Here is a table of points, one per row:
[64 -12 9 -47 76 27 -89 2 -54 -105 -60 54 10 109 42 -91 -8 63 -22 -2 3 10 -25 -68 32 -8 -76 -27 -21 -55 -61 23 -23 -54 99 -4 52 -55 -16 36 -127 -24 32 78 -42 72 45 -36]
[51 33 -53 -91 -27 37 86 -18 -46 -1 -72 -62 -127 25 14 63 46 -19 31 -34 89 28 -30 2 -10 -5 98 -90 21 -57 7 35 51 -15 5 31 -31 46 79 -32 43 127 -57 -61 2 72 57 16]
[-38 16 -15 -97 10 -29 54 -12 52 14 -4 -13 12 118 -48 91 21 26 -30 8 60 -46 -44 -4 17 -2 109 29 84 31 -18 -39 66 -47 -1 -27 -38 98 -45 -14 14 92 -34 -33 -42 70 51 17]
[-24 -31 -29 97 10 127 10 -41 23 73 -18 98 85 -84 11 0 31 -14 -3 -43 -92 25 25 16 24 21 20 25 13 15 37 5 -40 19 -54 -98 24 40 -19 -37 -43 45 -7 55 -38 -51 33 -22]
[13 -16 97 -39 -16 -56 -22 53 68 -44 9 0 -49 39 7 23 -15 -4 -20 2 49 -25 2 -6 8 -16 34 -12 -33 37 0 1 -46 -15 0 31 -21 -24 16 -15 -13 -11 13 8 11 9 5 6]
[-65 4 -14 104 -33 53 36 15 -4 79 11 15 91 -111 -32 22 -4 -10 -5 23 -39 -6 39 89 -42 -23 4 13 -28 25 29 -12 -52 74 -84 -71 -7 48 6 -4 13 -32 8 -36 67 -54 -48 19]
[5 -40 -10 -52 4 -17 39 -20 47 -21 -19 -58 -68 61 -27 2 -7 15 31 3 96 9 14 2 -7 36 27 1 44 -41 -22 -7 53 -64 63 27 -35 41 7 -20 -3 69 -6 -30 7 61 25 -1]
[13 -28 -4 -61 -41 -79 32 28 66 -35 -45 -61 -127 -12 -91 75 27 -44 27 0 108 12 38 5 -2 35 36 -22 -52 19 -28 -31 -13 23 6 32 -124 46 -20 16 6 20 -7 -52 51 -8 -1 19]
[-11 4 21 51 32 -42 -41 3 14 -23 -14 69 61 -78 -17 -55 17 -32 -13 21 -6 70 38 -17 80 59 -76 15 1 34 23 -11 -15 -15 23 19 -24 -25 -38 -34 -46 -76 3 62 24 -7 14 -30]
[42 -36 -34 -3 64 31 -96 -1 -22 -67 -80 23 -37 25 -30 -16 -22 -8 -34 -28 11 -18 19 -29 24 4 -80 -33 -80 -15 -80 30 -16 -69 83 46 -4 39 -18 80 -82 -29 65 40 27 -12 5 11]
[21 41 -101 6 -87 33 20 -24 -125 39 3 -5 -65 -127 -7 9 8 -6 13 -101 -26 55 -20 -12 -6 -25 -57 -90 -5 -61 22 50 35 44 -10 7 35 1 112 22 59 53 -6 3 58 -40 -16 -17]
[2 -44 26 12 -2 25 65 26 105 34 14 -51 32 -8 -16 91 -43 -9 -54 -2 -23 -113 11 48 -38 9 117 55 0 89 4 -21 -43 13 -101 -84 -12 86 -54 -26 23 68 -20 -53 -71 -12 -55 1]
[52 25 29 22 -19 -100 -97 -3 42 -35 49 1 5 49 -15 4 -68 42 -53 50 9 -39 30 5 -42 -50 -65 35 -37 -11 -13 -74 -1 -3 38 55 38 -32 -60 25 -19 -105 42 -16 31 -41 -51 -8]
[26 32 14 50 -29 -8 -11 -26 -88 16 122 -40 -5 -51 117 -116 0 -15 60 9 -80 20 -6 -5 -32 -76 -91 -61 13 -77 41 34 -33 47 -9 34 102 -114 79 3 25 -54 -43 -14 27 -82 -67 -17]
[-23 16 67 31 -3 -51 16 12 -16 5 51 -16 21 10 63 -51 8 -33 46 46 -25 20 -15 1 10 13 -2 19 52 -21 31 11 -43 39 -25 -1 28 -125 25 -31 16 -14 23 13 -32 19 -6 16]
[-19 -7 -46 73 -55 88 14 -39 -122 73 -27 20 32 -127 5 -30 32 -20 -8 -31 -73 66 30 30 -25 -37 -62 -32 9 -32 77 44 26 97 -96 -8 28 -14 73 7 36 -6 -3 -5 63 -95 -81 9]
[-38 -34 -7 -12 4 3 -13 -8 32 -20 56 5 87 78 42 30 -20 14 -22 21 -14 -10 -33 44 -5 27 80 61 43 19 21 6 48 -47 -6 -1 58 38 -1 4 11 3 1 -30 -40 41 7 43]
[-5 38 5 28 4 1 26 -3 -49 10 39 11 13 -37 22 -44 25 0 31 1 -19 48 -24 7 4 -13 -26 -3 27 -19 14 2 -29 30 -11 21 45 -34 41 -15 25 8 -52 -21 -8 -6 16 -22]
[34 76 -14 -73 36 -45 -19 37 -92 -73 18 -73 -115 126 -14 24 18 64 -70 -16 45 -24 -16 -83 8 -68 -51 -80 -24 -80 -74 -29 43 -15 4 52 21 -50 31 68 -35 -67 -24 21 77 74 -54 27]
[11 19 87 -41 19 -112 -11 54 66 -81 -17 -92 -93 96 -17 38 -55 -29 55 90 127 -26 22 -43 -18 30 -28 29 -70 34 -27 11 -22 -68 91 69 -36 -3 -62 -2 19 -44 1 -59 14 -4 26 -9]
[10 -21 74 37 -39 -72 -10 4 81 3 26 -10 -27 -40 38 -6 -22 -57 48 41 -12 -20 23 35 -51 14 -22 52 -35 31 51 -11 -121 44 1 19 -39 -49 13 -10 46 -46 -3 -36 -5 -46 -3 -18]
[26 69 -53 -2 -33 31 10 -18 -78 27 49 35 22 24 21 -23 -10 68 -45 -21 -87 15 -52 -12 7 -14 -4 -9 68 -28 30 -1 38 42 -18 3 69 -76 -3 28 51 -20 -19 -7 -9 -23 -43 21]
[-34 26 27 -5 -14 -19 3 -11 -17 38 19 -5 15 -25 -5 -9 5 -24 80 37 30 2 5 -1 -13 20 15 -12 26 -8 0 2 -36 23 -13 33 -4 -13 9 -17 47 -17 -30 -20 42 -13 15 32]
[-18 19 -36 -9 -16 44 29 -23 -56 27 7 16 26 -15 -16 16 21 19 -38 -32 -28 23 -32 15 11 -29 24 -15 67 7 16 -6 63 6 -45 -29 -12 -6 36 16 29 28 -14 -5 -36 39 -1 17]
[-33 -63 14 38 -1 34 -38 19 78 -29 -17 30 29 -56 -51 41 -15 -35 -2 -1 6 -65 71 28 -18 31 11 1 -37 74 -23 -72 -67 26 21 -29 -68 75 -56 11 -32 -18 42 31 19 -47 2 -6]
[-7 -63 -4 -10 46 105 36 39 51 5 -127 16 10 9 -112 76 39 -37 -5 -27 21 -32 53 -32 88 37 89 44 -19 41 -24 64 -5 -26 -2 -87 -63 127 -32 -41 -60 68 24 43 -54 21 74 21]
[52 30 -2 -26 -16 -43 -36 2 -20 -16 13 -1 -41 28 41 -30 -12 4 21 3 12 68 1 -59 32 7 -45 -24 -15 -14 13 19 -3 0 21 31 -13 -72 4 28 21 -25 6 17 16 -38 0 -57]
[0 9 40 38 -43 -7 -45 20 -1 -8 -17 -20 -68 -80 35 -44 17 -24 59 23 -2 -28 11 -4 -15 11 -45 6 -56 7 21 -14 -70 20 -21 28 -28 -23 -10 -22 18 -54 -21 -25 51 -74 19 -28]
[4 -40 -15 47 73 71 0 -6 49 -29 -47 105 65 -49 -9 -41 22 -4 10 -10 -58 55 -34 -37 70 42 4 6 -60 42 4 18 -2 -23 37 -29 -39 10 2 -27 -51 1 78 87 -67 44 70 -39]
[-30 -19 0 13 -7 -3 28 -38 54 64 72 40 104 -15 48 -24 -18 17 4 24 -67 -48 -7 55 -37 1 -1 79 32 60 32 -42 -10 43 -32 -67 -4 -12 -54 -18 18 -35 -19 -8 -23 -1 -45 -35]
[-60 1 7 22 -46 -28 -12 -20 14 -6 41 -4 13 -98 53 -36 -22 4 27 -31 -30 14 -6 58 -32 -16 -37 5 -11 -4 41 -3 -20 60 -38 20 9 -57 30 -19 40 0 32 -5 -8 -38 -14 14]
[10 12 13 -9 45 7 27 49 7 27 -13 16 36 34 -82 67 18 30 -41 -6 57 -4 -27 -17 4 -16 31 -22 11 -14 -13 5 48 -54 -8 -42 -16 19 -10 20 5 -9 8 3 -40 70 -13 3]
[16 0 -19 -74 36 -28 11 10 -10 -10 -4 -57 -19 113 10 9 -16 28 -22 9 5 -36 -36 -10 29 25 24 15 44 -12 -48 -7 94 -67 58 42 14 24 -45 3 -11 36 -38 0 -39 28 5 16]
[38 7 -34 -14 5 0 10 8 -42 -11 -9 -14 -28 54 -11 13 -15 58 -42 -22 -14 -44 -25 -42 -22 -47 6 -23 0 -22 -55 3 63 -41 -29 -2 38 -39 3 34 4 15 1 10 -6 75 -17 33]
[-64 -36 -26 45 35 30 4 -59 15 62 16 48 119 -39 39 -78 17 -42 34 5 -2 48 -1 45 1 47 21 55 14 9 8 28 18 -9 34 -5 27 81 10 -29 -44 40 27 48 -15 -46 53 8]
[-21 14 -15 -47 27 -13 -13 -12 -18 19 4 -19 30 82 -10 0 1 12 -48 -9 -33 0 1 -7 -35 -22 16 9 13 -3 -36 -10 63 -20 23 -14 29 2 -35 11 -4 12 -4 -6 -15 40 -7 -4]
These points spread out most along one direction. Take the direction at right angles to it along which they spread out most. Go by this last direction. How many in every 100 of the points above lie lower along it than each point below? Round to a whole number. More than half of the points above lie lower than the first one.
[42 -36 -34 -3 64 31 -96 -1 -22 -67 -80 23 -37 25 -30 -16 -22 -8 -34 -28 11 -18 19 -29 24 4 -80 -33 -80 -15 -80 30 -16 -69 83 46 -4 39 -18 80 -82 -29 65 40 27 -12 5 11] 75
[2 -44 26 12 -2 25 65 26 105 34 14 -51 32 -8 -16 91 -43 -9 -54 -2 -23 -113 11 48 -38 9 117 55 0 89 4 -21 -43 13 -101 -84 -12 86 -54 -26 23 68 -20 -53 -71 -12 -55 1] 3
[-7 -63 -4 -10 46 105 36 39 51 5 -127 16 10 9 -112 76 39 -37 -5 -27 21 -32 53 -32 88 37 89 44 -19 41 -24 64 -5 -26 -2 -87 -63 127 -32 -41 -60 68 24 43 -54 21 74 21] 0
[26 32 14 50 -29 -8 -11 -26 -88 16 122 -40 -5 -51 117 -116 0 -15 60 9 -80 20 -6 -5 -32 -76 -91 -61 13 -77 41 34 -33 47 -9 34 102 -114 79 3 25 -54 -43 -14 27 -82 -67 -17] 94
[16 0 -19 -74 36 -28 11 10 -10 -10 -4 -57 -19 113 10 9 -16 28 -22 9 5 -36 -36 -10 29 25 24 15 44 -12 -48 -7 94 -67 58 42 14 24 -45 3 -11 36 -38 0 -39 28 5 16] 61
[-21 14 -15 -47 27 -13 -13 -12 -18 19 4 -19 30 82 -10 0 1 12 -48 -9 -33 0 1 -7 -35 -22 16 9 13 -3 -36 -10 63 -20 23 -14 29 2 -35 11 -4 12 -4 -6 -15 40 -7 -4] 44
[-34 26 27 -5 -14 -19 3 -11 -17 38 19 -5 15 -25 -5 -9 5 -24 80 37 30 2 5 -1 -13 20 15 -12 26 -8 0 2 -36 23 -13 33 -4 -13 9 -17 47 -17 -30 -20 42 -13 15 32] 47
[52 25 29 22 -19 -100 -97 -3 42 -35 49 1 5 49 -15 4 -68 42 -53 50 9 -39 30 5 -42 -50 -65 35 -37 -11 -13 -74 -1 -3 38 55 38 -32 -60 25 -19 -105 42 -16 31 -41 -51 -8] 86
[64 -12 9 -47 76 27 -89 2 -54 -105 -60 54 10 109 42 -91 -8 63 -22 -2 3 10 -25 -68 32 -8 -76 -27 -21 -55 -61 23 -23 -54 99 -4 52 -55 -16 36 -127 -24 32 78 -42 72 45 -36] 92
[38 7 -34 -14 5 0 10 8 -42 -11 -9 -14 -28 54 -11 13 -15 58 -42 -22 -14 -44 -25 -42 -22 -47 6 -23 0 -22 -55 3 63 -41 -29 -2 38 -39 3 34 4 15 1 10 -6 75 -17 33] 72
[-19 -7 -46 73 -55 88 14 -39 -122 73 -27 20 32 -127 5 -30 32 -20 -8 -31 -73 66 30 30 -25 -37 -62 -32 9 -32 77 44 26 97 -96 -8 28 -14 73 7 36 -6 -3 -5 63 -95 -81 9] 56
[-60 1 7 22 -46 -28 -12 -20 14 -6 41 -4 13 -98 53 -36 -22 4 27 -31 -30 14 -6 58 -32 -16 -37 5 -11 -4 41 -3 -20 60 -38 20 9 -57 30 -19 40 0 32 -5 -8 -38 -14 14] 58
